Some points, one per row:
-2;2;10;3;-3;-1;12;-4
49;3;88;19;12;-7;11;-7
-9;-17;-10;-11;-8;-3;-16;11
-42;5;-44;-38;-22;-17;-33;-23
-1;-5;1;-13;1;-10;4;3
-13;6;9;127;-6;6;127;-12
13;0;-11;23;-6;0;22;14
-25;-3;-31;-21;-10;-22;-15;10
11;15;1;14;45;-16;7;-9
127;-6;60;9;7;-5;3;25
-11;-25;-23;-10;-16;-14;-17;127
1;-14;-36;-23;4;-22;-30;-6
-1;48;14;-6;-9;40;8;-8
13;-21;3;-16;-14;-17;-10;32
4;-10;30;-12;-17;23;-13;-13
-20;127;-8;-6;6;3;-7;-13
-17;-20;-38;-10;127;-26;-5;-9
-30;42;-21;14;9;-8;4;-22
39;10;109;24;-8;4;24;8
Then 16 other points, each followed by its number:
-10;-22;-7;-5;-2;-10;13;-1 0
-29;-5;-17;-14;-21;34;-14;-12 1
0;60;5;-2;-16;18;-6;-6 2
-8;-19;-22;-16;84;-27;-9;-7 3
-15;-11;-32;0;10;-10;6;20 4
7;-11;4;-10;1;-12;-11;-10 5
-36;-20;-34;-24;-23;3;-24;-13 6
-7;-26;13;15;0;-11;14;11 7
48;-13;25;20;4;-10;16;29 8
47;3;127;18;-15;6;20;-5 9
-26;-28;-43;-37;-18;-23;-38;-11 10
-24;7;0;1;-11;7;-7;-16 11
21;-4;5;-18;21;-23;-19;-18 12
-4;-9;-11;-2;-10;-12;2;11 13
-29;-21;-22;-3;-18;14;-1;-4 14
-20;-27;-40;-38;-20;-28;-36;-20 15
Which two of these numbered points are nearest to each point below by angle, seen from the average point of the first points? Their numbers follow each, nearest first.
-21;-21;-22;-4;-17;4;-5;8 > 14 6
12;-12;6;-18;12;-19;-20;-15 > 12 5
-2;-11;-23;-23;-15;-15;-26;-14 > 15 10
36;-6;58;13;-5;10;6;11 > 9 8
0;-18;-23;-19;16;-11;-17;9 > 10 15
-18;14;-6;4;0;0;6;-11 > 11 1
-11;127;-14;-13;-4;9;-18;-16 > 2 11
-28;-27;-34;-19;127;-23;-4;-21 > 3 12
24;11;41;23;12;-5;17;-1 > 9 8
